Each path below is one point turned by a fixed rotation once a step. After each direction that follows a path, write how fast that rotation turns it, in degrees per step (0 if it stays still).
Each turn is a multiple of 5 degrees from 10 to 175, or 0.

[ 10 -17  -1   9   2   2  -2  36 -41   7   8  -5  -5   4  38 -21  21 -25
   0 -30 -20  79]
[ 20  15  25 -16   2 -17  13  12  15 -17 -13 -11  24 -45  36 -25 -15  10
 -30 -29 -20  59]
[ -2 -34  11  -2 -50  13   7  39  13  12 -22 -23  12  -3  39 -14  18  12
  20 -51 -16  39]
[ 25 -16  17 -15  -4   2  42  19 -18  34   7 -30 -11 -41  48 -24  34   3
 -11  10  -9  55]
[ 14 -10  39   9  11  22  25  30  20 -16 -25  15  15 -31  19 -29  32  43
  10 -23 -20  47]
[ 37 -30  24   5 -22  34  18   2 -15  12 -19  -8 -15   7  -3 -10  31 -13
 -14 -48  -3  69]
[ 30   1   7   7 -17   1  33 -18  48  30 -17   1  37 -42  18 -17  31  10
 -19   2   0  53]
[ -7 -26 -16  21   0  28   2  21  12  27 -19  26  12  13  14 -20  53  14
  22 -18 -18  69]
[ 31  -3  -3  12  18   2   1 -11 -24   4  -1   7   1 -11  15 -18  22 -26
 -30 -13 -26  91]
[  1   0   1   0  -7  -5  -6   1  42  -7 -38  12  63 -14  26 -10  -2   1
  -9 -47 -24  63]
[ -2 -24 -17   7 -37   1  -2  19 -11  46   4 -24   8   8  48  -8  21 -11
  -3 -25 -12  76]
[ 10   6  12  -5  18 -20  12  16   6  -1   1 -11  18 -42  53 -25  10   1
  -4  13 -28  63]
[ -4 -11  25   7  -2   4   0  53  -8  -9 -30   4   8   4  25 -33   2  15
   9 -57 -25  57]
[ 47  -4  27 -11 -36  -3  20   5 -11  16  -2 -44   2 -26  23 -15  12  -5
 -25 -38 -18  56]
[  6 -33  17   2 -18  15  37  29  44  18 -32   3  20 -43  46 -31  34  27
  14  -2  -9  35]
[ 15 -22  16  17   1  32  16  36 -22  21  -8  -6 -29   5   9 -21  54  21
  -4 -22 -11  63]
[ 51  -3  26   3   8  13  21 -13  22 -10 -19  21  14 -36   6 -18  21 -10
 -24 -20 -25  70]
[  2 -22  -2  13 -23  26   9   8  35  35 -45  18  31   9  17 -15  26   5
 -12 -50   9  56]
[ 20  -2 -15  14 -17   2  13  -6  -3  42  18 -10   7  -7  23 -11  44  -7
 -10   5 -13  87]
[ 14  -9  21  -3  -4  12  15   3   3   0  -7  -5 -17  -8  -8  -3  12  13
   1   1   7 -14]
35
[ -5  -5  -9  -1 -25  -2   5  -7  16  23   2 -13  10  -4   9   6   2  -2
   2   4   9  -9]
95
[ -8 -23  -2   3  -2  10  -3   9   3  -6 -13  14   6   3   5  -3  -3  -7
  24 -10  -6 -11]
145

[ -1 -16 -38 -27  -2  34  16   5  20 -13 -24 -21 -25 -14 -11   6  -3 -34
 -56  12 -25  47]
[  1 -11 -31 -14  14  34  26   9  24 -19 -22 -27 -29 -12 -24   4 -11 -34
 -40  -2 -24  38]
[-23 -13 -22 -24  12  31  20  16  19 -17 -36 -25 -27 -10 -24   6 -11 -52
 -21 -12 -21  42]
[-23 -22 -31 -31  -6  19  20  27   0  -7 -56 -19 -22 -12 -26   5 -10 -47
 -27 -16 -21  34]
[-16 -20 -32 -38 -14  14   9  30  -5   1 -40 -15 -22 -15  -5   3  -9 -36
 -51  -5 -27  34]
[  3 -12 -41 -35  -9  17  18  10  -1 -15 -29 -18 -34 -14  -1   7 -14 -40
 -56   2 -32  33]
[  3  -9 -24 -18  -8  31  21  -3  19 -22 -18 -20 -36  -8 -13  12  -2 -47
 -50  -3 -32  34]
[ -8 -14 -24 -14   3  22  22   5  22 -22 -22 -20 -42   3 -34   8  -7 -58
 -29 -20 -29  36]
[-18 -19 -26 -20  -1  10  31  14   1 -16 -48 -19 -36  -2 -21  11 -11 -57
 -18 -28 -24  32]
[-28 -16 -28 -27 -11   1  24  27 -14 -13 -48 -19 -29   0 -12  21  -4 -47
 -37 -15 -33  19]
[  0 -13 -30 -21 -28  12  13  20 -16  -9 -28 -15 -36 -14   5  22  -7 -43
 -56  -6 -39  23]
[  6 -16 -30  -4 -20  14  27  11   5 -30 -20 -17 -39 -12   1  23  -7 -40
 -56  -3 -35  24]
[  2 -13 -27  -1  -7  14  37   0   8 -33 -19 -23 -44  -3 -12  23  -6 -47
 -41 -16 -37  27]
[-11 -18 -21  -1  -6  13  30  13  -1 -36 -42 -21 -34  -4 -24  24  -1 -49
 -20 -26 -36  22]
[-19 -12 -24 -13  -8   2  30  16 -21 -16 -53 -21 -24   1 -13  29   4 -47
 -21 -27 -34  23]
[-10 -11 -28  -7 -15  -3  26  25 -30 -21 -49 -24 -29  -7   4  28   0 -29
 -38  -5 -36  28]
[  3 -10 -33  -9 -21  10  22  18 -18 -20 -28 -28 -30  -6  13  34   6 -23
 -55   1 -37  29]
[ 12 -11 -20  10  -1  14  38   1  -5 -40 -19 -33 -37   5   0  34   2 -31
 -46  -8 -36  33]
[ -7 -10 -22  13   1  15  34  10  -1 -40 -27 -36 -28  10 -12  28   6 -38
 -23 -21 -36  28]
[  3  -1   8  17   6  -3  10   2  -9 -17  -6 -10  12   6  14  14  13  18
   6   2  -4   5]
10
[ 12   6  -1  12   9  13   9 -17  19 -14  21  -2 -12   1  -7   3   1  -3
  -3   3   1   2]
65
[  1  -4  -5  -4 -11 -17   2 -10   1  -8 -12   5  -9  -3 -15  13  -4   6
   5  24  14   9]
0

[ 53  55  -4   3   1 -17 -17 -18  34  18 -11 -10  24 -20   0   4 -26 -27
   0 -23  38  64]
[ 16   9 -39  -1  34 -23 -37 -16 -22   3 -47  -2  29   7   2  31 -22   8
 -46  -7  11  47]
[-10  21  -8  19 -10   1 -17 -68  42  -5 -36  17  52 -26   8  19 -31 -18
  -1   0  30  27]
[ 24  26   6  29 -27 -44 -40  -8  19  17 -40   0  14 -17  18  -7  -7  15
 -59 -30  24  42]
[ 29  43 -11   2  42 -23  -9 -37  -3  12 -68   6  -9 -18  -3  -4 -50   5
  -6  14  39  26]
[-15 -10  -1   2   7 -43 -14 -74   2   4 -48  -7  43  -8  20  29 -10  16
 -49 -10  15  -2]
[  7  14  17  18 -24 -22   7 -39  42  11 -56 -28  17 -43  -8 -50 -30   2
 -15   6  23  30]
[ 23  39 -25   4  -1 -73  -9 -29 -16  30 -48 -30 -12   7  -3  -1 -22  19
 -30 -31  17   9]
[ -6   6   5  19  41 -25   6 -69  -7  19 -40 -35  39 -13 -24 -15 -12 -21
  -6  21  23  12]
[ 10   2 -19 -19 -35 -42  15 -49  29   8 -22 -56  30 -21  13 -11 -15  11
 -36 -43   0  24]
[ 15  15 -42  42  -6 -32 -14 -17   6   8 -44 -38   3   0 -44 -34 -43  -4
   4  -3   8  39]
[ 15  35 -28  -3   9 -45  -4 -60  -9  38  -7 -30  38  22 -17  39  -5 -22
  -9 -18  34  20]
[ 12 -10 -16  14  10  -3  -7 -34  16   3 -13 -53  66 -16  -9 -19 -21 -13
 -35   1   4  70]
[ 24  29 -64   3 -29 -24 -17 -30  29   1 -25 -13  16  -5 -10  12 -46   2
   5 -54  -1  46]
[  9   7 -25  50  11 -17 -55 -36  -9  23 -27  -9  34  28 -32  16 -16 -10
 -24   5  35  45]
[ 30  35  -3 -21  -3  -9   7 -31  17  15 -22 -10  40 -29  30  29 -27 -27
 -33  -2  39  59]
[  8  -1 -40  26  15 -13 -26 -20   1 -17 -55   6  43 -17  15 -17 -30  29
 -36 -24  -9  49]
[ 21  38  -2  14  -8 -30 -43 -59  36  18 -49  31   9 -12 -19  25 -29  -8
  10 -14  40  24]
[  2  13  12  20  -2 -34 -22 -14 -12  19 -42  -7  35 -13  15   4 -12  -3
 -76  13  40  40]
[-17  21   4  -8  -2   2  -6 -12  -1  -7   5   3 -15   4  -4  -4   9  -4
 -10   6 -22  11]
0
[ -4  -5  10  -4  -2 -17  16 -10  -4   5  -9 -18 -11  -3  -5 -17   3   6
   1   3  -3 -21]
25

[  9  11 -18  16  30 -14   2  39 -18  -5  28  23 -50 -13  57  13  -2   6
  28  31  37 -31]
[  0 -41 -39  13  20   3  34  17 -56 -20 -37  11 -39 -15  29 -20  -8  30
  14  20  23  -6]
[  7  33 -47  -5   4 -40  -9  -9 -46 -57  -6  10 -19  14  56 -13  -8   3
  40  36  -2   2]
[ 13  11 -10  37   0 -11  11  21 -24  18 -16   3 -34  24  46  24 -23  46
  19  55  -4 -15]
[-23  10 -36  13  -6  17  37  27 -51 -49 -23  -7  -4   5  10  20 -16  42
  25  12  43 -25]
[-14  30  10  16  -3  15   8 -11 -65 -26 -40   3 -12  -3  43   4   6 -18
  12  65  -1 -22]
[ -3  12 -23  32 -24 -15  27  28 -12 -17 -48 -21 -43  37 -15  19 -12   3
  43  54  11 -18]
[ -5  19  28  26   3  13  34  36 -28 -50   4  12 -19 -15   9  38  -2  10
  55  33  27  -4]
[ -9  18 -25  30  -1  25  37  27 -46  -1 -17   0 -58 -17  23 -10  27 -36
   4  39  37 -14]
[ 12 -25 -16  16  19 -33   4  17  -8 -38 -37  27 -38  -7   3 -19   0  -6
  58  51  21 -29]
[  5  10  -1  17  17 -13  25  30 -31 -26  15   5 -58  -4  44   7  -9   3
  30  35   7  54]
[ 17   9 -62  26   9  -3  21  25 -17  -3   8  16 -48  -8  44  -6  14  24
  25  21  27 -43]
[-12 -37 -15  10  19  -9  -8  13 -65 -27 -34  22 -11  -3  36 -22 -27  19
  25  33  25  -4]
[  6  35 -35   2   0 -32  12  -7 -47 -36 -24 -27 -53  16  41  14 -13  21
   9  33  -6  -4]
[ 11  15 -30  40  -9  12  23  22 -23  -2 -12  19   9  29  40  13   0  44
  50  49  -7 -22]
[-28  15   0  12  -6   4  12  31 -71 -31 -21  -9 -21  12  21  20 -23   6
   2  24  55 -18]
[ 10  24  -6  14  -5  14  32 -20 -30 -38 -52  -1 -33 -16  10  14   7  -3
  22  58 -15 -38]
[-15  21 -13  32 -19  -6  16  38 -13 -20 -22  -4 -15  45  -1   7  -5 -23
  62  52  14  13]
[  6  27  22  24  20   2  25  40 -20 -21   8   8 -50 -27  16  41 -10   0
  28  35  46 -31]
[ -9 -13  -5  -2  -4   0  -1   9  -2 -16  -1  11  24   7  -9  -9  -1   2
  22  -5   4   9]
140
[  1  11  -6  -6  -5  11  20 -12  -5 -18   5  -5   1 -12   5   0  14   2
  -2  -6 -12  18]
125
[ 22 -14   1  19   0  -5   2  -2 -15  -6  12 -12   9   2  -3   7  -1 -16
  -3 -10  -5  -6]
0

[  1 -11 -23  -2  -5 -33  -7  24 -18 -73  -6   4 -13 -28  28  22 -43  -3
  34   1  30 -37]
[ -7  13 -29 -27 -19 -33 -14  -2   7 -85 -18  -2  23 -24   3  36   1  -1
   4  18  14 -24]
[  5  -6 -42   3   2 -13 -21  10   4 -88 -35  -6  24  -7 -28   7 -50 -21
  25 -10  16 -14]
[  8 -27 -24 -30  -6 -36  -3  29  -9 -69  -4  17  -2  -9  -9  19 -46   8
  31  -4  58 -36]
[ -1   5 -16 -21 -36 -34  -9  12  15 -87   9  18  22 -33  23  24 -24 -21
  18   6  19 -25]
[ -4   7 -35  10  11 -18 -21   9  -8 -89 -28 -21  11 -19   4  28 -31 -11
  24  14  12 -32]
[  7 -16 -35 -37  -4 -26  -7   9   2 -79 -33  11  22 -11 -29  18 -28  15
  13  -5  40 -12]
[ -3  -3 -26 -15 -31 -27  -3  13  11 -85  -2  27  30 -18   8   2 -52 -29
  22 -14  26 -20]
[ -3  -8 -21  -4   0 -27  -7  22 -19 -78  -8  -3  -1 -27  22  31 -35  -1
  22  17  24 -42]
[  1   3 -32 -26 -12 -30 -14   0   8 -87 -25   2  33 -16 -18  36  -4   5
  10  13  12 -16]
[ -2  -9 -34  -2 -10 -17 -13  15  -2 -77 -15   2  27  -6 -26   2 -53 -27
  30 -13  29 -16]
[  2 -17 -19 -22 -15 -35   3  26  -8 -65  -2  17  -9 -16  11  21 -36  13
  31  -2  48 -36]
[-10  10 -20 -14 -22 -30  -6   4   8 -88  -6   6  26 -25  19  32 -10  -8
  13   4   0 -32]
[  6   1 -38   4   7 -23 -18  16 -13 -84 -32 -15  14  -6 -15  20 -44 -12
  22   3  20 -22]
[  5 -16 -24 -37  -7 -29   3  21   7 -73 -18  18  17  -6 -23  17 -30  18
  22  -5  50 -21]
[ -1   4 -15 -12 -32 -32 -10  16   9 -80  16  16  23 -22  18  11 -38 -30
  18 -10  19 -28]
[ -2   2 -27   5  14 -36  -8  13 -18 -78 -25  -9  -9 -28   8  35 -30  -2
  22  19  18 -39]
[  6   3 -39 -32  -9 -26 -15   3  14 -89 -29   7  33 -10 -31  26 -12   0
   9   2  20 -12]
[  1 -13 -28  -2 -18 -24  -3  13  -1 -79  -5   7  16  -1  -1   4 -60 -27
  29 -23  33 -22]
[ -3   8   1  10  -9   7  -5  -6   9  -7   4   0  16   1   4 -10  -9 -28
  -2 -10 -17   7]
135
[ -5  12  -5   5  10   0  -8  -7  -3  -9 -10 -16   1  -8   4  13  17   2
  -7  17 -19  -2]
95

[-14   1  -3  57   5 -15 -21   7  13  13 -20  39 -20  12 -11  36 -68   4
   4 -16  10 -12]
[ -2   3 -14  42  35  15 -59 -18  18   5   0  34 -10   1  -4  -8 -52  11
  -1 -24 -18  -7]
[-24  20   6  59  16   2 -36   6  -7  17   1  18 -18  26  27  26 -53  -4
   4 -22  16 -27]
[ -5   6 -16  55  12 -14 -29   4   5  10 -12  53 -25   6 -26   2 -67  -2
  13 -25  -4  -9]
[-14  15   1  45  36  20 -54 -22  27  10   2  25 -14   8  20  16 -53  21
  -1 -20  -3 -10]
[-13   7 -10  59  23 -13 -41  10 -28   9  -1  26  -8  22   2  15 -56 -16
   4 -29   8 -35]
[ -9  20  -4  43  17   2 -34  -2  30  20  -4  45 -28  -4 -12  15 -70   9
  14 -25  -5   5]
[-10  -3  -8  49  22  12 -61 -15   5   7  -5  20  -9  26  12  28 -47   4
 -15 -16  -3 -23]
[-14  25  -2  52  32 -11 -50   3 -15  27  14  33 -25  12  -4   0 -59 -11
  17 -37  -2 -15]
[ -7   4  -6  48   5  -5 -31  -6  30   8 -16  31 -24   1  -1  43 -63  17
   3 -13   8  -7]
[ -5  -1 -13  47  38   7 -66 -13  -4   7  -2  24  -1  18  -8  -8 -53  -1
  -5 -28 -19 -25]
[-27  36   9  43  18 -10 -35   2  -2  20  -1  31 -36   4  18  16 -51  -5
  11 -28  12  -6]
[ -4 -18 -12  54  14  -4 -37 -11  11   1 -20  49  -9  14 -24  20 -68   7
   1 -18  -8  -7]
[-15  29  -1  42  41  19 -59 -13  10  20  11  17 -12  11  14   0 -52  11
  -1 -22  -8  -9]
[-20   9   5  62   5 -12 -29   9 -10  14 -10  26 -23  22   0  36 -58 -10
  -1 -23  11 -29]
[ -5   0 -18  44  25   6 -50 -12  25   8  -9  50 -24  -6 -13   0 -67  13
  12 -22 -10   4]
[-20   8   1  48  22   8 -56 -10   0   8   1  17  -8  25  21  31 -51   5
  -7 -20   7 -29]
[-19  15  -8  55  18 -18 -31  12 -13  19  -1  47 -23  11 -16   5 -60 -12
  17 -27  -1  -9]
[ -7   6  -5  47  23  16 -46 -20  38   7 -10  29 -19  -2   5  28 -60  29
   3 -19   4  -1]
[-12  -1  -8 -12   0  -2  -7   5  -3 -14  -5  -3   1   8   2 -15  -8  10
   5  15  27   8]
0
[  7 -11  -5  -6  12  18 -19 -17  13  -7  -2  -4  11   1   3  -3   6  14
 -11   4 -11   0]
125
